Here are some points:
vec![0.4, -0.8, -4.0, 0.1, -0.9, -2.0, -0.9, -0.4, 0.9, -0.3, 3.8,
     -1.6, 1.0, 1.2, 1.0, -0.5, 0.1, 1.2, -0.8, 2.5, -0.8]
vec![-0.7, 0.3, 1.9, 1.6, 1.0, 1.4, 0.2, -0.3, 0.2, -0.1, -2.3,
     0.7, -0.4, -1.6, 0.7, 0.7, 0.2, -0.6, 0.2, -2.1, -0.9]
vec![-0.2, -0.3, 1.1, 0.6, 1.4, 1.1, 0.8, 0.1, -0.4, -0.3, -2.1,
     -0.3, -1.1, -0.4, -0.4, 0.1, -0.8, -0.6, -0.6, -1.9, 0.7]
vec![-0.3, 0.4, 2.4, 1.2, 1.0, 0.7, -0.1, -0.5, -0.7, -1.1, -2.1,
     0.3, -0.4, -1.8, 0.4, 0.8, 0.1, -0.3, -0.1, -1.1, 0.2]
vec![-0.5, 0.8, 1.2, -0.2, 1.2, -1.1, 0.0, -1.9, -0.6, 1.1, 0.2,
     -0.6, -0.5, -2.1, 0.9, 0.8, 0.8, -1.4, 0.0, 0.7, 0.0]
vec![0.2, -0.7, -4.0, -0.5, -1.4, -1.7, -1.2, -0.8, 0.9, -0.1, 3.7,
     -1.4, 1.3, 1.3, 0.9, -0.1, 0.7, 1.0, -0.8, 3.2, -1.0]
vec![0.5, -0.8, -4.0, -0.6, -1.4, -1.9, -1.0, -0.3, 1.0, -0.3, 3.7,
     -1.3, 1.0, 0.8, 0.6, -0.4, 0.3, 1.1, -0.7, 2.9, -1.1]
vec![0.7, 2.3, 0.8, -2.9, -1.3, 4.8, 0.2, -0.4, -1.2, 1.0, -2.6,
     -0.4, -0.1, 3.3, -1.6, -0.3, 0.2, -1.7, 0.7, -1.0, 0.5]
vec![-0.8, 0.0, 1.5, 1.9, 0.9, 0.5, 0.2, 0.3, 0.0, -1.2, -1.1,
     0.4, -0.8, -2.0, 0.0, 0.3, -0.3, -0.2, 0.0, -1.5, 0.6]
vec![-0.1, 1.6, 0.8, -3.1, -1.5, 4.1, -0.3, -0.3, -0.5, 0.3, -2.3,
     -2.1, -0.3, 3.5, 0.6, 0.5, -0.3, -0.6, 0.2, -1.7, 1.0]
vec![-0.1, -0.6, 0.4, 1.3, 0.6, -1.3, 0.9, 1.6, 0.9, -0.5, 0.0,
     0.6, -1.3, -0.9, 0.4, -1.1, -0.5, 0.7, 0.3, -2.1, 1.7]
vec![0.2, 1.7, 0.9, -3.2, -1.6, 3.8, 0.7, 0.5, -0.3, 0.7, -2.0,
     -0.5, -0.7, 2.9, -0.7, -0.3, -0.4, -0.8, 0.4, -2.9, 1.2]
vec![-0.8, 0.1, 1.7, 1.9, 1.7, 0.1, -0.7, 0.3, 0.1, -0.7, -1.2,
     0.5, -0.7, -1.8, 0.6, 0.1, 0.4, -0.5, -0.4, -1.5, 0.1]
vec![1.5, -1.8, -0.6, -0.2, -1.5, -0.4, 1.8, 1.7, 1.2, 1.6, 0.4,
     2.2, -1.3, 0.3, -2.9, -1.0, -1.4, 0.4, 3.2, -1.8, 1.7]
vec![0.4, -0.6, 1.4, -0.2, 0.6, 0.0, 1.3, 0.7, 0.2, 0.3, -1.1,
     2.0, -1.0, -0.8, -0.7, 0.0, -1.6, 0.3, 0.8, -3.0, 1.3]
vec![0.6, -0.8, -4.2, -0.7, -1.5, -2.2, -1.3, -1.0, 0.6, 0.3, 3.6,
     -1.6, 1.4, 1.6, 0.9, -0.2, 0.8, 1.0, -0.4, 3.1, -1.1]
vec![0.6, -1.4, -3.2, -0.6, -1.1, -2.7, 0.8, 0.5, 1.7, 0.7, 3.2,
     -0.9, -0.2, 1.0, 0.3, -1.3, -1.0, 1.5, 0.3, 0.3, 0.5]
vec![-0.1, 1.2, 2.7, 2.2, 0.8, 1.7, 0.4, 0.2, -1.1, -0.3, -2.6,
     1.9, -0.9, -0.7, -0.2, 1.4, 0.1, -0.5, 0.7, -1.0, 0.0]
vec![0.1, -0.8, -2.7, 0.0, 0.2, -2.4, 0.0, -0.8, 0.5, -0.6, 2.8,
     -1.4, 0.5, 0.0, 1.7, -0.3, 0.0, 0.8, -0.8, 2.0, -0.2]
vec![0.4, 0.6, 3.3, 1.3, 0.8, 1.0, 0.3, 0.7, -0.4, 1.0, -2.6,
     2.5, -0.5, -0.6, -1.2, 0.7, -0.1, -0.6, 1.3, -1.9, 0.4]
Here are 12 more points, each followed by its number:
vec![-0.1, 1.0, 1.0, -0.5, 0.0, 2.1, 1.6, 1.0, -1.4, -0.1, -2.3,
     2.2, -1.8, 0.3, -2.3, 0.6, -0.8, -0.3, 1.7, -1.7, -0.5] 0
vec![1.3, 1.7, 3.8, -1.4, -0.9, 2.5, -1.0, -1.2, -1.8, 1.7, -2.9,
     3.1, 1.1, 0.7, -1.6, 2.0, 1.4, -1.7, 1.7, 0.1, -1.1] 1
vec![-0.7, -0.2, 2.6, 0.5, 1.3, 0.1, -0.4, -0.2, -0.9, -0.4, -3.1,
     -0.2, 0.5, -0.8, 0.0, 0.5, 0.8, -0.9, 1.4, 0.0, 0.5] 2
vec![-1.1, -0.5, 0.2, 2.7, 1.4, 0.2, -0.2, 0.3, 0.1, -1.4, -0.3,
     0.0, -0.2, -1.3, 1.5, -0.3, -0.5, 0.7, -0.7, -1.5, 1.1] 3
vec![-0.7, -0.2, -0.3, 0.0, 0.9, -2.0, 0.7, 0.0, 0.0, 0.5, -0.2,
     -0.9, -0.2, -1.4, 1.6, -0.1, -0.2, -0.2, -0.5, 0.9, -0.2] 4
vec![-0.7, -0.9, -0.2, -0.2, 1.9, -1.2, 1.2, 1.2, -0.2, -0.2, 0.0,
     -0.1, -0.9, -0.9, -0.2, -0.2, 0.0, 0.5, 0.8, -1.3, 0.9] 5
vec![1.0, 0.2, -3.4, -2.2, -2.2, -1.9, -2.2, -2.1, -0.5, 1.4, 2.8,
     -0.6, 2.3, 1.9, 0.0, 0.7, 1.6, -0.3, 0.3, 4.4, -2.2] 6
vec![0.8, 2.5, 3.4, -0.8, -1.7, 3.8, -1.5, 0.1, -2.2, 0.0, -1.7,
     0.9, 2.0, 2.3, -2.2, 1.6, 1.7, -1.4, -1.2, 1.6, -1.7] 7
vec![-0.8, 0.9, 0.6, 1.8, 1.1, 0.8, -1.8, -0.9, -1.0, -1.3, -0.1,
     -1.6, 1.4, -1.0, 1.5, 1.0, 1.3, -1.1, -1.6, 2.2, -1.4] 8
vec![0.4, -0.6, -3.9, -0.6, -1.2, -2.0, -0.8, -0.8, 1.1, -0.3, 3.8,
     -1.3, 1.1, 1.1, 0.5, -0.6, 0.7, 0.8, -0.5, 3.1, -1.0] 9
vec![0.1, -1.1, 1.2, 0.5, 0.4, -0.1, 1.0, 0.9, 0.2, 0.3, -1.8,
     2.1, -1.6, -0.5, -0.6, -0.9, -1.2, 0.1, 0.8, -2.8, 0.9] 10
vec![0.0, -1.0, -3.6, -0.4, -1.0, -2.3, -1.2, -1.0, 0.8, -0.4, 3.6,
     -1.5, 1.2, 0.8, 0.9, -0.3, 1.0, 0.7, -0.6, 3.0, -1.0] 11
Which two of these numbered points are nearest to each point below by angle, seen from the average point of the first points? Their numbers follow each, nearest first.
vec![0.1, -0.4, 0.1, -0.5, 2.0, -0.7, 1.5, 0.1, 0.1, 0.7, -0.6,
     -0.3, -0.9, -1.5, -0.8, -0.1, -0.1, 0.0, 1.5, -0.2, 0.8] > 5 4
vec![-1.0, 1.7, 1.0, -1.7, -0.5, 3.0, 1.3, 0.3, -0.1, -0.9, -2.3,
     0.4, -1.0, 0.9, -0.4, 0.1, -0.7, -1.4, 0.2, -1.7, 0.4] > 0 1
vec![0.2, -0.7, -3.5, -0.4, -0.9, -1.8, -0.7, -0.4, 1.3, -0.2, 3.4,
     -1.0, 1.1, 0.6, 0.0, -0.5, 0.5, 1.1, -1.1, 3.4, -1.2] > 9 11
vec![0.2, -1.1, 1.8, -0.1, 1.6, 0.3, -1.1, 1.3, -0.1, 0.0, -2.4,
     -0.6, 0.4, -1.2, -0.2, -0.2, 0.7, -0.4, 2.2, -0.7, 2.2] > 2 5
vec![-0.3, 0.6, 2.3, 1.3, 1.2, 1.1, -0.6, -0.3, -0.8, 0.0, -2.9,
     1.1, -0.6, -1.4, 0.5, 1.3, 0.0, -0.7, 0.6, -1.5, -0.2] > 2 1
vec![-1.0, 1.1, 2.2, -0.8, -1.9, -0.9, 0.8, 2.1, -0.8, 0.4, 1.0,
     1.1, 0.3, 2.3, -2.0, -0.4, 0.4, 0.4, -3.0, 1.4, 0.2] > 7 1
vec![-0.4, 0.2, 1.3, -0.9, 1.6, -0.1, 0.3, -0.2, -0.3, -0.1, -1.7,
     0.8, -1.2, -1.7, -0.5, -0.5, 0.3, -0.1, 0.4, 0.7, 0.2] > 2 5
vec![-0.7, -1.5, -2.0, 1.1, 1.1, -1.4, -0.1, -0.6, -0.2, -0.5, 2.2,
     -1.3, 0.5, -0.8, 1.6, -0.8, -0.3, 0.2, -0.9, 0.7, -0.2] > 11 9
